[[149  99 124 132 122 156 141 151  99 169 156  81 119 123 200 113]
 [155 140  68 137 121 128 145  66  93 126  75 119 103 120 109 145]
 [157  97 110 129 106 147 109 129 136 112 136  70  91 153 120 131]
 [139 155 159 158 133 122 132 132 164 129 112 118  84 149 146 142]
 [156 103 135 123 108 143 112 100 149 128 139 133  89 126 140  99]]
149

[[135 122 130 134 127 139 121 139 129 114]
 [ 50 196 108 152  82 186  87 161 117 137]
 [123 131 135 125 124 132 119 153 144 127]
 [142 118 136 142 127 150 119 150 129  75]
 [ 48 174 115 149 101 174 185 133 148 119]
 [ 61 175 104 150  80 208  75 191  91 128]
 [ 50 186 108 148  92 174 101 137 121 133]
 [ 48 178 116 152  99 170 198 133 166 118]
 [115 165 115 143 152 127 155 125 134 122]
 [115 165 115 144 152 127 155 126 134 122]
 [ 50 185 110 148  92 175 101 136 122 134]]
135

[[176 168 115 141 125 150 148 109 182 157 157 109]
 [ 54 128 116 129 132  92 132 118  98  92  67 118]
 [127 122 114 101 145 150 103 141 115 153 151 176]
 [102 137 132 131 109 152 149 140 137 124 202 173]
 [ 82 129 123 148 132 116 155  63 126 136 170 144]]
176

[[174 138  46 105 171 199 210  79 201 192]
 [159 144 204 161 152 127  76 103  90 202]
 [199 105  89 143 108 200 166  75 175  64]
 [ 65 183  87 101  99 124  55 204 191 124]
 [209 205  76 208 210  50 109 123  80 145]
 [147  52 194  80 126  96 146 188  48 126]
 [148  75 121 172  51  83 102 154 180 120]
 [183 178  87 205 131 169  75 214  69  58]
 [198 189 132  48  95 169 164 163 152 115]]
174

[[142 102 123 121 136 107  90 115  87 135]
 [115 121 128 114 147 107  96 126 130 134]
 [151 116 152 119 129 124 105 106  77 131]
 [125 127 129 117 128 116 149 152 171 182]
 [176 107 203 116 130 161  96  88  96  99]
 [165 101 148 110 122 153 131 107 132 146]
 [142 119 125 129 120 142 141 126 149 132]
 [132 107 127  99 134 136 113 112 122 108]
 [145 113 165 125 112 141 130 138 129  96]
 [126 116 144 101 137 122 109 123 133 122]
 [161 133 200 156 125 136 102 127  85 105]
 [123 143 164 118 148 110  85  96  72 110]]
142

[[130 141 131 136 119 111 117 146 122 126 150 140 103 132 141]
 [117  74 114 123 152 173  99 144 130  48 129 128 161 178 104]
 [134 153 132 132 116 106 110 143 158 154 140 147 118  92 126]
 [142 104 116 126 131 128 120 167 120 127 140 115 127 151  86]
 [128 132 126 133 125 122 130 131 128 135 121 120 128 123 136]
 [124 112 125 127 135 141 139 118 110 113 117 113 136 149 131]]
130
---
Q:
[[122, 63, 191, 191, 218, 166],
[133, 56, 202, 202, 220, 193],
[142, 96, 40, 40, 128, 167]]
A: 56

Q:
[[130, 179, 197, 133, 128, 129, 128],
[129, 127, 139, 210, 163, 129, 128]]
A: 127

Q:
[[115, 122, 127, 92, 172, 164],
[174, 71, 160, 140, 124, 139],
[86, 173, 84, 133, 227, 117]]
A: 71

Q:
[[136, 131, 130, 138, 119, 143],
[184, 203, 158, 126, 109, 87]]
A: 203

Q:
[[108, 134, 138, 156, 127, 140, 106],
[161, 115, 110, 48, 130, 101, 171]]
A: 115

Q:
[[173, 95, 159, 115, 102, 133, 119],
[178, 78, 200, 123, 86, 96, 105]]
A: 78

Q:
[[102, 74, 150, 104, 145],
[113, 134, 189, 144, 132],
[45, 76, 120, 65, 84]]
A: 134

Q:
[[210, 135, 76, 184, 136],
[87, 140, 69, 122, 187]]
A: 140
---
[[159, 100, 47, 161, 124],
[198, 101, 124, 176, 108]]
176

[[150, 109, 82, 128, 81, 193, 90],
[185, 210, 97, 131, 106, 190, 47]]
190

[[139, 146, 108, 51, 115],
[135, 115, 115, 123, 120]]
123

[[89, 125, 155, 139],
[201, 110, 108, 138]]
108

[[64, 184, 115, 66, 146],
[83, 200, 137, 52, 101]]
52

[[120, 103, 50, 121],
[124, 66, 55, 141]]
55

[[67, 134, 202, 146, 33],
[108, 111, 130, 120, 88]]
120

[[103, 97, 75, 220, 136],
[110, 108, 91, 186, 103]]
186

[[109, 120, 206, 123, 116, 115, 117],
[94, 120, 119, 132, 118, 133, 103]]
133
---
[131, 167, 81, 131, 210, 171, 143] value 143

[[113, 79, 30, 172, 92, 192, 176],
[174, 222, 222, 102, 180, 130, 33],
[214, 212, 213, 85, 171, 120, 35]] value 35

[50, 206, 113, 66, 215, 86] value 86

[[143, 104, 157, 200],
[181, 139, 59, 172],
[172, 134, 73, 159]] value 159

[[205, 124, 122, 48, 221],
[70, 164, 161, 102, 76]] value 76

[181, 52, 183, 140, 77, 69, 117] value 117

[116, 125, 127, 129, 134, 203] value 203

[[183, 68, 228, 155, 88],
[171, 122, 101, 85, 163],
[85, 95, 140, 144, 165]] value 165
